In the rows, zero is written as 128.
Rotation paths and how fast each direction turns (degrees a step):
Each turn is a multiple of 5 degrees from 10 to 175, or 0.
Each row of a path follows its step; steps can be skipped.
path 1
step 16: [143 115 134 125 113 117 127 125 126 140 140 108 144 134 131 118 133 116
 129 133 133 140 133 128 120 131 138 122 132 119 129 135 135 132 141 135
 127 122 114 128 123 125 139 120 118 136 119 126 120 129 132 131 130 122
 122 142 116 130 131 114 124 119 130 137 127 136 127 124 124 116 128 132
 109 125 125 138 122 120 132 131 135 142 124 130]
step 18: [117 125 117 117 119 122 122 131 117 112 128 130 123 139 128 135 129 111
 133 122 124 128 136 136 130 136 124 124 130 156 127 140 120 120 127 132
 121 129 128 123 129 132 142 123 130 130 128 120 139 130 128 116 147 121
 133 134 139 124 120 127 138 125 118 118 125 111 119 123 122 127 134 131
 125 122 131 119 114 135 134 132 135 133 122 140]
step 19: [126 125 130 129 125 119 116 122 126 110 125 125 127 123 121 107 136 135
 123 112 119 125 117 129 113 124 126 136 128 122 127 135 138 127 130 129
 115 131 114 121 128 142 115 123 130 142 129 131 145 124 129 127 124 119
 139 126 130 130 124 125 135 124 144 127 136 138 127 109 115 118 120 112
 134 128 121 130 130 131 127 124 132 111 126 126]
step 22: [141 123 125 125 118 133 124 117 116 123 127 132 142 133 136 113 127 134
 117 128 117 118 123 142 140 130 118 129 123 125 131 124 142 131 136 118
 138 126 137 142 118 127 115 135 125 131 135 135 124 134 140 124 126 120
 125 126 131 121 118 110 109 124 132 125 122 138 133 140 131 138 134 137
 129 118 113 114 118 125 130 134 134 131 122 121]
step 24: [126 126 134 132 135 125 120 134 110 137 127 136 128 134 127 117 129 125
 128 133 132 120 118 127 130 126 141 108 135 126 125 114 130 123 132 124
 128 139 113 124 117 123 128 125 121 141 131 112 139 121 136 129 128 127
 118 136 133 122 125 117 137 137 131 131 135 141 121 130 130 113 141 123
 123 137 139 139 113 144 125 132 128 122 120 146]
step 28: [114 139 121 122 124 136 124 116 135 126 128 125 130 130 140 115 125 131
 141 132 124 122 123 126 125 129 134 132 135 133 135 122 142 141 145 137
 115 127 113 119 107 130 122 134 141 109 130 137 123 145 142 127 135 123
 135 122 130 136 129 127 135 129 127 133 121 121 134 120 127 118 129 131
 128 117 141 117 124 121 134 130 128 134 138 120]
step 29: [123 145 127 128 118 126 132 133 113 132 130 125 138 127 120 133 134 142
 128 140 126 119 140 138 140 128 114 123 126 141 130 122 139 136 129 125
 125 129 124 122 129 117 127 144 143 136 122 118 136 127 128 123 140 123
 130 136 132 137 131 125 136 116 136 113 141 119 110 115 123 132 131 135
 126 137 122 140 130 129 137 122 126 127 111 133]
step 32: [132 136 121 128 123 127 117 127 135 136 129 126 136 115 130 124 109 135
 125 124 126 122 140 123 131 133 137 108 117 111 128 132 138 136 139 123
 123 125 126 137 128 134 141 129 126 136 128 121 121 122 121 136 122 135
 127 133 115 131 115 130 114 134 124 139 130 145 112 126 129 123 122 130
 134 140 134 141 120 135 119 122 140 141 118 126]
Speeds:
[129 128 129 127 130 128 131 126 130 126 129 126 131 128 130 129 128 127
 126 127 126 127 128 126 128 127 127 124 127 127 130 128 129 128 126 127
 129 129 128 126 129 126 129 129 128 128 131 129 126 131 130 126 130 129
 126 132 126 133 128 127 129 126 128 127 127 129 134 127 129 129 130 131
 126 125 130 129 127 128 130 129 127 126 125 126] => 60
[128 129 127 128 127 126 129 127 129 127 128 127 128 130 129 128 131 126
 128 127 133 132 126 128 126 126 128 127 132 128 126 127 127 127 129 128
 126 132 127 128 128 125 128 129 131 128 126 130 129 128 129 129 126 123
 126 126 126 131 128 130 130 128 132 128 125 128 125 130 129 128 129 129
 129 127 127 130 129 129 127 129 130 128 125 127] => 145
[129 129 130 127 124 131 128 124 127 130 132 128 131 128 129 128 131 124
 129 127 128 126 128 128 128 125 128 128 124 126 128 127 130 125 129 126
 126 129 130 126 130 126 128 128 128 126 128 126 127 131 129 128 129 130
 128 124 128 128 128 128 127 127 127 129 128 128 126 129 130 126 126 129
 128 127 127 127 129 126 126 128 131 131 130 131] => 65
[130 130 129 129 124 128 130 128 127 126 127 128 130 128 128 127 127 126
 132 126 125 130 127 129 130 127 128 125 131 130 130 126 128 128 126 130
 129 127 127 129 129 126 125 129 129 128 127 125 128 130 130 127 124 128
 127 129 128 126 128 126 130 128 125 128 131 124 126 127 129 129 129 126
 124 129 129 128 126 126 129 131 127 124 129 128] => 60
[128 131 127 127 130 127 130 129 128 129 128 130 126 128 128 128 126 127
 132 130 124 127 130 129 124 124 126 127 128 132 126 126 127 129 124 131
 127 128 130 129 127 129 129 129 127 126 127 130 129 129 126 129 128 127
 130 128 128 129 129 128 130 128 129 128 128 129 128 131 129 126 131 130
 128 127 127 124 129 125 124 129 126 130 129 126] => 135
[128 128 129 128 127 126 129 127 129 130 126 129 127 129 125 129 128 130
 126 129 127 126 126 132 127 126 126 129 128 125 128 123 123 130 130 127
 127 129 127 127 129 127 123 128 125 126 126 127 128 129 130 128 131 128
 132 128 130 129 128 128 127 127 130 130 129 128 129 129 128 128 128 128
 130 129 128 128 126 127 128 130 129 123 126 131] => 155
[129 129 126 124 130 128 124 129 129 130 129 127 131 129 127 126 127 126
 125 128 127 128 129 129 126 126 128 128 128 126 129 126 130 126 125 127
 130 128 127 132 127 125 125 128 128 131 129 129 131 127 128 129 129 129
 129 129 126 129 126 127 130 127 127 128 131 129 125 130 130 127 126 127
 129 128 127 129 130 129 128 123 127 126 127 127] => 140
